(in the rows, 128 means zero)
The rows of R fall into 3 groups, which share some directions, and each row is roughly a mix of its group's hidden directions.
R:
[[119 128 129 196 133 137 160 129 134 139]
 [124 136 109 103 191 128 110 149 135 141]
 [111  84  73 115 131 140 128 138 130 145]
 [ 86  96 120 121 145 143 160 124  89 136]
 [156 144 128  70 134 127 117 133 157 104]
 [138 153 133 134  72 101 101 129 113 107]
 [147 174 154 136  98 138  92 115 132 109]
 [136 116 103  63 128 123 106 136 145 118]
 [117 138 123 185 105 108 150 158 134 143]
 [139 113 129 119 152 121 111 190 153 142]
 [137 145 169 140  86 117 107 116  92 125]
 [105 145 143 191 132 140 142 120 114 146]
 [ 88 145 138 150 148  92 166 136 125 147]
 [139 118 144 157  80 147 127 109  93 106]
 [159 146 107  97 102 141 125  90 126  96]
 [121 167 168 130 172 126 152 119 144 131]
 [134  80 102 152 152 115 127 159 109 109]
 [150 124 113  70 110 113 112 152 107 116]
 [103 152 123 171 134 140 137  84 110 147]
 [130  85 129  84 130 144 146 148 143  96]
 [130 116 124 142 139 139 100 191 135 153]
 [131 166 123 158  95 122 118  83 108 135]
 [123 131 162 194 129 133 142 132 127 145]
 [ 87 127 128 147 163 144 134 145 138 174]
 [139 133  93  82  99 107 114 121 137  96]
 [106 112 137 126 176 150 138 150 122 170]
 [148 147 115 142 106 112 151 115 187 131]
 [116  93 103 166 143 123 141 114  88 108]
 [ 92 101 118 121 143 126 133 164  90 158]
 [144 128 105 137 103 130 124  69 145 101]
 [114  91 124 136  99 135 180 112 144 110]
 [119 126  99 108  76 125 126  98 109 101]
 [124 143 142 179 128 123 159  91 112 110]
 [106  90 111 179 122 137 128 105 150 141]
 [141 137 114 130  79 157 139  90 113 104]
 [136 120 140  64 140 102 126 143 105 123]
 [134 101 150 104 174 158 129 142 114 155]
 [152 133 149  80 125 162 123 126 126  90]
 [127 124 109 139  74 140 132  88 113 102]
 [144  95 100 146 130 116 143 103 111  80]
 [124 133  99 179 114 120 158 113 158 145]
 [ 84 110  96 145 152 142 142 134 114 163]
 [115  98 127  82 126  90 125 143  95 136]
 [156 151 144  85 124 129 125 122 177 114]
 [144 152 167  89 142 129 102 154 151 138]
 [107 101 125 171 166 122 138 125  91 127]
 [103 107 154 126 152 123 122 182 115 151]
 [102  91 152 150 143 106 139 150 114 166]
 [113  91  89 140 103 125 130 116  82 128]
 [141 151 104 126 169  98 127 144 143 169]
 [105  99 150 114 166 152 125 167 146 141]
 [138 126 141 164 150 128 175  93 132 105]
 [ 88 148 157 104 151 135 142 127 125 171]
 [ 80 102 130 128 149 135 147 137  88 151]
 [123  88 103  89 160 151 106 135 138 135]
 [153 146 148  88 104 107 102 141 121  94]
 [ 98  82  90 105 120 142 113 133 106 136]
 [113  79 116 114 136 128 134 175 101 128]
 [140 150 111 100  86 161 115 133 161 113]
 [130 139 119 117  62 121 112 126 107 103]
 [136 124 129  61 124 107 108 135 106 119]
 [127 133 109 143  73 135 136  91 105 109]
 [158 148 136 179 120 138 105 132 166 126]
 [ 92 135 109 129 104 124  91  80 124 121]
 [157 141 161 155 137 115 157 140 171 118]
 [124 144 119 173  72 128 137 111 118 129]
 [130 156 136 144 117 113 160  76 137  99]
 [115 114 134 132 150 111  99 169 171 148]
 [ 99 139 112 133 174 123 122 147 112 172]
 [ 78 117 138 107 159 107 127  99 110 145]
 [121 106 162 167 174 107 132 116 138 130]
 [142  96  83 110  93 131 141 130 132  96]
 [141 127 106  67 109 116 101 130 134 109]
 [159 154 104 103 149 111 122 121 175 119]
 [ 96 111 142 144 127 142 156 152  78 145]
 [126 145 154 154  92 174 105 136 142 143]
 [128 149 122 138 156 119 105 170 151 171]
 [113 125 170 138  74 129 132 127  98 139]
 [146 131 138  79 158 172 140 129 128 114]
 [ 89 109  86 108 140 147 103 123 138 154]
 [102 120 144 124 148 127 162 153 168 163]
 [169 131  89 129  93 119 118 119 145  96]
 [107 159 110 106 118 141 102  95  86 117]
 [111  99  87 160 166 122 149 125 111 126]
 [140 160 120 157  85 115 133 108 110  94]
 [157  87 116 118 155 126 120 157 140  89]
 [124 158 152  96 104 149  94 150 124 157]
 [123 172 133 149  94 102 127 100 113  99]
 [111 108 131 171  89 119 133 108  90 120]
 [161 155 118 120  81 122 122  96 147 108]
 [135 170 146 156  92 104 125 135 161 123]
 [100 156 152  91 164 110 129 146 125 152]
 [109  82 145 101 132 136 155 168 139 127]
 [143 174 162 145  93 142 148 136 141 112]
 [106  81 122 106 134 131 100 161 100 139]
 [ 92  99 111 142 112 161 150 133  93 147]
 [152 131 139 178  92 121 140 109 112 101]
 [141 114 111 170 127 123 130  91 102  90]
 [113 119 150 145 101 166 154  87 131 107]
 [152 181 156 134 109 119 121 117 147  98]
 [141 127 155 113  98 115  85 156 148 101]
 [109 105 116  87  91 163 135 153 128 132]
 [149 136 110  72 105 118 106 122 123  98]
 [134 135 152 149  75 116 126 106 115  91]
 [157 139 120 141  90 149 116  92 157 102]
 [118 117 153 128 170 149 132 161 130 171]
 [102 105 137  91 104 138 134 110 107  84]
 [141 114 102  76 135 146 104 146 159 131]
 [129 160 137 154  75 140 128 111 153 148]
 [ 84  98 125 120 150 125 154 135  86 141]
 [152 152 131 162  71 140 120 118 136 119]
 [172 151 145 165 128 122 107 124 166 129]
 [123 183 159 118 131 123 109 104 124 158]
 [108 127 140 123 166 121 117 176 128 168]
 [ 99 125 106  83 118 119 124 168 102 141]
 [128 160 130  89  82 147 126  96 132 127]
 [152 168 137 138  94 110 105 158 155 132]]

One row of each group comes first, with its name. Which group is each row after those in?
[113 110 145  85 165 124 128 170 128 142] : Z
[ 99  83 112 155 150 131 151 136 119 161] : N
[112 104 108  93 109 122  96 166 103 135] : Q

[145  90 101 175 121 123 126 137 110  98] : Z
[131 127 137 128 182 127 121 162 157 160] : Q
[107 118 112 125 141 162 116 177 142 162] : Z
[111  78 102 120 135 134 124 160 118 164] : N
[134 114 139 187 102 115 156 128 153 130] : Z
[142  95 142  80 144 122 122 166 116 146] : N
[108  83 113  91 163 127 137 135 113 151] : N
[115 124 118 173 134 165 149 123 160 158] : Q
[160 113 133 147  73 119 108 121 114 102] : N
[ 92 136 130 103 169 145 110 134 150 163] : N
[124 139 184 152 123 125 108 118  87 130] : Z
